500 stands for zero in the data rows.
Some points:
523,526,636,638,669,590,459,619,591,515,561,553,463,485,478,566,426,479,586,351,547,547,568,587,574,487,651,513,489,560,621,427
491,512,564,353,427,636,565,462,481,473,618,614,453,348,381,502,294,532,366,507,480,612,477,527,463,622,536,502,402,490,625,413
460,539,539,648,447,529,496,339,451,532,550,577,414,562,591,502,513,464,558,630,508,578,356,548,361,497,508,611,633,509,589,465
440,548,473,465,559,680,540,428,500,592,476,552,476,593,464,494,613,506,550,352,526,649,587,481,363,536,503,407,615,580,595,590
335,481,590,677,482,566,557,569,617,596,729,640,349,479,456,682,498,733,581,597,603,530,531,464,543,579,537,552,515,434,583,377
646,537,597,575,468,509,488,611,597,527,428,356,645,459,664,562,412,520,608,452,592,628,529,503,375,391,561,691,523,694,536,426
567,632,550,778,489,491,525,543,538,595,543,537,320,340,557,595,497,484,545,471,414,584,454,495,457,514,559,568,529,496,846,660
490,572,430,549,600,468,378,414,592,444,499,448,370,489,487,388,424,459,416,563,607,462,558,357,439,592,663,674,474,404,451,423
674,499,577,481,366,534,581,464,605,670,421,526,277,637,473,585,317,401,576,506,356,479,646,497,599,454,516,537,494,517,368,409
502,591,369,587,321,530,660,530,367,462,649,567,453,498,405,589,368,469,545,430,438,503,403,424,568,606,643,472,489,388,497,520
622,562,388,580,540,515,661,520,409,479,498,547,533,462,539,454,301,476,560,403,381,665,662,456,418,614,555,432,577,513,407,386
474,518,467,532,411,598,564,518,509,488,537,489,399,473,448,454,573,433,477,513,610,537,570,520,533,565,407,620,350,597,332,448
472,584,722,728,480,369,543,507,345,400,642,442,368,554,582,693,460,471,509,403,498,641,500,509,323,575,699,434,539,559,493,395
590,425,441,526,414,426,574,463,527,615,666,445,502,274,591,482,471,517,445,504,601,681,658,488,595,451,504,336,563,526,496,585
805,575,478,547,444,432,587,367,586,536,493,476,462,589,364,566,683,520,583,471,495,396,508,680,436,626,701,540,410,503,443,400
495,564,537,638,447,662,491,595,433,557,584,364,243,585,415,493,618,460,456,423,508,624,497,491,540,577,585,355,631,588,411,360
609,528,456,506,622,404,639,453,384,468,524,575,379,562,359,474,465,521,646,463,519,487,435,547,514,698,493,566,533,407,577,402
474,607,489,665,444,598,410,381,404,696,599,583,571,515,430,465,394,413,555,455,536,414,626,547,488,486,635,656,626,271,552,383
389,759,604,579,386,379,625,530,644,522,470,485,599,428,284,442,433,270,500,534,426,610,616,542,526,573,458,483,584,584,611,382
603,492,512,598,596,550,489,506,491,510,499,528,461,385,483,650,430,455,357,561,570,430,436,531,647,565,388,565,549,508,524,474
570,590,388,535,473,575,373,331,624,505,582,514,494,648,487,650,377,385,536,475,542,715,507,458,550,506,558,509,434,539,563,485
630,524,555,442,508,639,458,561,430,415,512,481,434,471,424,602,469,468,536,516,658,569,668,734,552,406,406,595,485,690,606,305
584,698,530,450,413,589,733,446,513,636,645,484,403,484,459,651,424,504,462,617,587,592,414,569,483,502,569,432,592,569,260,579
463,424,613,388,623,506,632,442,408,516,658,505,426,511,483,522,417,395,498,450,529,570,589,394,387,588,643,504,498,503,581,565
290,512,511,686,509,417,700,339,654,499,333,565,484,501,545,523,436,372,666,454,528,545,522,484,582,468,501,369,484,548,606,413
458,401,402,559,485,419,539,410,465,586,527,568,574,467,399,558,558,476,417,463,444,525,510,492,501,470,488,593,433,448,445,454
667,537,501,646,452,512,572,507,383,557,493,483,488,587,377,687,377,477,578,378,413,515,628,620,435,625,413,467,699,476,545,531
502,544,508,646,321,575,668,659,525,620,541,558,619,526,407,442,480,393,490,482,627,689,327,522,407,602,553,634,587,655,523,485
601,479,530,704,548,487,542,523,515,513,521,539,473,576,338,527,586,548,476,520,346,509,579,554,388,552,598,608,563,390,589,475
630,607,658,583,417,485,417,503,530,560,652,460,577,569,345,537,451,462,526,484,393,506,668,286,503,568,397,500,535,562,606,513
688,600,620,509,402,494,570,456,468,587,412,586,309,520,491,493,518,451,494,445,708,698,544,441,502,499,653,561,545,568,599,621
525,670,552,579,487,726,531,497,546,487,598,430,529,718,510,429,547,507,526,448,366,658,504,555,635,471,692,558,600,400,507,440
498,389,512,731,507,624,497,479,496,551,485,495,463,357,615,587,449,469,502,494,445,464,533,404,359,628,568,473,420,695,456,527
751,553,578,768,408,504,502,324,426,369,666,482,408,484,606,391,395,524,490,580,506,658,497,565,353,417,468,365,435,441,458,239
539,406,579,592,423,472,515,614,620,719,619,605,454,567,453,507,411,379,381,472,499,417,484,603,379,453,510,436,515,572,560,441
479,515,535,600,500,677,744,416,547,569,539,343,409,578,485,607,626,367,555,600,439,754,543,444,537,573,471,517,485,297,745,221
634,419,645,488,537,667,613,555,588,640,480,463,386,435,614,391,456,478,522,407,435,494,475,425,560,725,628,514,432,599,500,444
550,434,491,682,630,532,465,520,418,593,493,493,464,449,382,568,425,621,527,424,444,733,526,418,358,397,527,427,591,358,440,509
456,504,629,598,527,575,553,590,454,502,408,537,431,410,432,701,459,419,336,413,494,493,532,419,487,620,678,375,531,433,489,486
407,455,531,635,471,377,465,425,385,469,638,382,418,552,492,509,587,552,475,589,416,657,587,608,502,555,577,540,604,609,460,345
612,459,433,586,517,537,499,279,381,564,464,445,575,478,289,560,500,526,506,533,619,628,631,516,555,575,691,514,670,639,528,519
485,601,216,536,472,463,362,480,605,393,476,475,422,505,494,533,403,567,398,413,386,599,535,436,447,628,544,517,557,711,639,276
423,620,665,438,619,529,575,424,530,567,555,331,307,515,411,521,506,384,325,358,440,654,472,574,280,491,548,525,485,530,624,578
593,513,569,578,616,479,598,397,471,482,625,489,308,495,421,486,440,288,611,532,447,658,341,534,466,628,476,605,566,589,462,357
506,514,475,591,525,579,439,434,578,484,610,492,493,801,458,417,312,602,622,538,443,549,470,519,440,630,578,422,688,630,559,509
573,373,574,481,516,574,559,464,434,437,517,645,324,548,320,620,420,536,444,533,423,669,555,395,584,438,548,644,587,581,457,497
659,660,619,543,533,494,503,412,448,664,525,595,542,552,403,657,573,487,577,351,501,572,511,265,621,448,643,361,384,479,574,297
468,546,446,515,446,581,669,527,495,587,521,539,262,465,504,663,443,511,600,536,303,599,638,413,421,475,444,750,480,521,512,455
636,398,464,528,458,608,674,415,560,372,705,443,422,456,465,621,431,442,493,465,489,423,511,481,419,493,655,594,492,569,551,413
518,472,425,502,401,518,410,761,409,652,575,447,417,500,429,504,441,547,676,529,480,403,498,495,366,434,552,468,580,505,505,339
575,539,603,401,431,622,398,449,468,445,556,513,548,367,448,614,632,565,479,608,438,484,477,473,360,624,629,511,553,455,456,358
691,497,563,562,325,515,376,578,406,553,521,546,305,412,418,373,416,473,421,439,334,611,283,533,637,420,603,513,504,596,751,505
574,524,632,608,406,467,588,479,612,448,431,599,497,552,298,674,521,500,468,707,442,500,387,357,394,548,576,395,581,612,630,372
523,639,524,635,732,627,621,555,484,507,575,615,525,483,424,473,585,601,484,512,497,551,508,548,404,478,418,497,425,639,536,557
527,546,543,511,412,558,405,447,589,496,633,623,462,492,422,615,593,460,726,291,459,719,413,383,483,551,489,735,558,556,414,449
533,614,712,517,683,456,509,399,429,565,518,687,509,381,566,510,359,561,466,462,374,530,468,509,491,485,476,619,731,504,487,427
651,459,482,472,342,604,434,510,513,595,528,617,444,542,506,558,485,362,624,619,478,661,635,441,353,675,531,428,513,454,536,503
553,638,461,502,621,513,498,568,381,581,487,409,437,509,457,454,538,367,575,662,472,459,410,383,566,392,562,416,553,413,436,495
590,494,508,671,614,519,530,605,434,577,512,553,557,745,441,604,490,453,453,519,490,491,427,447,496,424,435,608,404,566,392,515
523,457,381,479,462,611,540,407,542,417,458,562,443,534,466,601,471,612,566,336,501,580,335,566,570,461,455,399,658,535,656,400
483,604,485,480,465,575,377,411,534,452,590,481,433,610,431,452,411,568,608,447,461,548,443,432,424,578,416,397,436,474,554,569
561,552,573,518,485,536,429,616,523,371,578,557,363,452,454,351,615,392,678,531,537,517,665,520,522,364,536,405,495,464,531,542
466,538,732,635,428,533,462,376,487,395,543,440,361,464,356,531,570,426,680,413,424,550,558,362,566,611,485,568,640,625,488,555
608,730,471,647,377,542,591,644,255,466,546,621,451,564,577,599,540,532,408,471,616,579,426,357,561,622,511,571,527,522,726,476
487,350,568,585,417,352,400,515,349,639,393,460,566,548,318,426,540,507,543,491,474,722,430,502,521,549,721,595,376,506,632,486
697,522,453,688,579,605,627,444,573,527,620,617,450,587,478,499,525,275,525,443,490,619,456,494,412,472,628,559,685,485,560,444
520,520,523,331,657,337,505,658,437,581,683,581,396,584,485,653,526,354,644,587,473,625,486,393,514,453,719,418,535,698,584,308
592,534,625,522,685,519,436,621,490,584,639,466,520,531,463,606,378,446,493,510,683,688,447,483,443,623,415,623,391,503,671,466
574,571,601,467,355,474,435,550,559,549,514,472,391,564,514,568,441,436,538,457,566,578,383,643,532,701,407,524,650,311,494,505
601,565,607,601,469,467,660,709,533,349,418,460,468,538,522,397,478,526,504,585,421,649,564,389,432,453,483,568,521,482,555,487
500,485,487,386,513,604,439,494,397,403,439,410,598,553,532,598,608,330,532,585,433,528,452,442,474,533,440,511,642,494,572,421
346,638,513,487,409,434,453,413,391,365,475,522,390,513,596,645,492,480,566,398,641,536,470,536,429,488,592,575,425,506,429,488
404,302,555,607,476,623,627,444,338,442,521,472,561,546,501,576,391,399,691,505,455,475,504,686,570,535,556,500,482,538,611,563
595,466,508,645,584,521,563,605,549,486,538,567,435,338,349,494,540,551,627,474,626,616,539,523,508,628,624,489,534,358,423,368
507,468,637,513,450,447,476,384,549,485,552,590,422,688,520,524,389,558,497,526,494,755,490,587,536,532,446,381,410,470,423,585
587,574,515,541,517,607,481,499,515,498,389,497,282,550,517,664,444,413,596,525,473,664,441,603,279,509,589,444,460,415,596,485
564,531,405,563,630,437,442,512,689,551,489,462,419,520,533,585,578,577,514,519,399,773,460,591,523,565,584,480,608,422,449,563
462,508,371,573,500,471,529,497,413,725,495,644,294,481,419,486,489,474,529,490,462,598,664,511,340,497,562,529,670,565,560,402
537,500,535,604,556,535,439,508,376,668,601,447,413,562,685,569,514,504,434,514,407,593,634,568,567,640,539,516,484,550,553,364
562,484,501,607,520,509,488,562,491,472,550,411,488,583,322,563,418,338,480,299,484,677,457,346,496,509,406,596,521,369,395,338
495,566,562,422,394,506,625,489,567,518,583,486,587,369,482,651,481,576,548,399,309,614,511,667,476,498,638,546,554,413,470,455
664,576,389,637,565,428,426,457,479,624,590,414,454,399,566,604,527,421,645,572,385,599,515,518,615,655,572,472,541,527,437,590
598,521,589,491,408,544,641,446,461,628,390,349,428,526,498,425,401,622,685,579,639,591,372,271,462,539,569,587,606,489,605,398
513,529,616,554,581,515,458,466,506,579,482,475,430,480,531,498,488,518,568,422,389,657,353,546,516,565,500,396,648,508,417,236
534,489,488,557,462,455,498,452,533,646,649,199,414,436,365,570,475,504,575,440,554,436,340,361,419,390,465,437,574,581,633,455
466,538,561,467,483,506,638,499,493,518,503,469,460,644,546,502,394,615,406,547,533,425,548,498,641,525,753,637,536,557,572,540
540,582,484,591,564,609,511,595,497,435,601,414,427,410,263,677,268,467,627,625,455,612,527,564,551,540,679,592,537,459,542,571
560,506,463,424,469,495,648,429,515,508,690,588,550,412,554,465,528,494,657,473,294,535,447,493,445,540,579,488,422,510,519,567
435,493,546,682,503,683,361,486,570,465,528,607,458,504,534,493,489,316,482,592,505,682,400,497,451,492,649,499,624,487,478,472
470,717,506,675,583,644,488,443,387,718,490,536,435,362,273,530,380,520,603,571,364,636,434,571,489,524,584,504,327,657,503,385
These points spread out most along one direction. How far along it is each point below, from 0 to 99? 50 is the average, and the first point above lies past it. One standard deviation of the points above along it is 16.
570,590,388,535,473,575,373,331,624,505,582,514,494,648,487,650,377,385,536,475,542,715,507,458,550,506,558,509,434,539,563,485 31
667,537,501,646,452,512,572,507,383,557,493,483,488,587,377,687,377,477,578,378,413,515,628,620,435,625,413,467,699,476,545,531 38
636,398,464,528,458,608,674,415,560,372,705,443,422,456,465,621,431,442,493,465,489,423,511,481,419,493,655,594,492,569,551,413 61
466,538,561,467,483,506,638,499,493,518,503,469,460,644,546,502,394,615,406,547,533,425,548,498,641,525,753,637,536,557,572,540 77
537,500,535,604,556,535,439,508,376,668,601,447,413,562,685,569,514,504,434,514,407,593,634,568,567,640,539,516,484,550,553,364 47
540,582,484,591,564,609,511,595,497,435,601,414,427,410,263,677,268,467,627,625,455,612,527,564,551,540,679,592,537,459,542,571 60
601,565,607,601,469,467,660,709,533,349,418,460,468,538,522,397,478,526,504,585,421,649,564,389,432,453,483,568,521,482,555,487 64
520,520,523,331,657,337,505,658,437,581,683,581,396,584,485,653,526,354,644,587,473,625,486,393,514,453,719,418,535,698,584,308 62
560,506,463,424,469,495,648,429,515,508,690,588,550,412,554,465,528,494,657,473,294,535,447,493,445,540,579,488,422,510,519,567 45
472,584,722,728,480,369,543,507,345,400,642,442,368,554,582,693,460,471,509,403,498,641,500,509,323,575,699,434,539,559,493,395 45
290,512,511,686,509,417,700,339,654,499,333,565,484,501,545,523,436,372,666,454,528,545,522,484,582,468,501,369,484,548,606,413 44
562,484,501,607,520,509,488,562,491,472,550,411,488,583,322,563,418,338,480,299,484,677,457,346,496,509,406,596,521,369,395,338 34
435,493,546,682,503,683,361,486,570,465,528,607,458,504,534,493,489,316,482,592,505,682,400,497,451,492,649,499,624,487,478,472 34
495,564,537,638,447,662,491,595,433,557,584,364,243,585,415,493,618,460,456,423,508,624,497,491,540,577,585,355,631,588,411,360 34
498,389,512,731,507,624,497,479,496,551,485,495,463,357,615,587,449,469,502,494,445,464,533,404,359,628,568,473,420,695,456,527 66
474,607,489,665,444,598,410,381,404,696,599,583,571,515,430,465,394,413,555,455,536,414,626,547,488,486,635,656,626,271,552,383 43
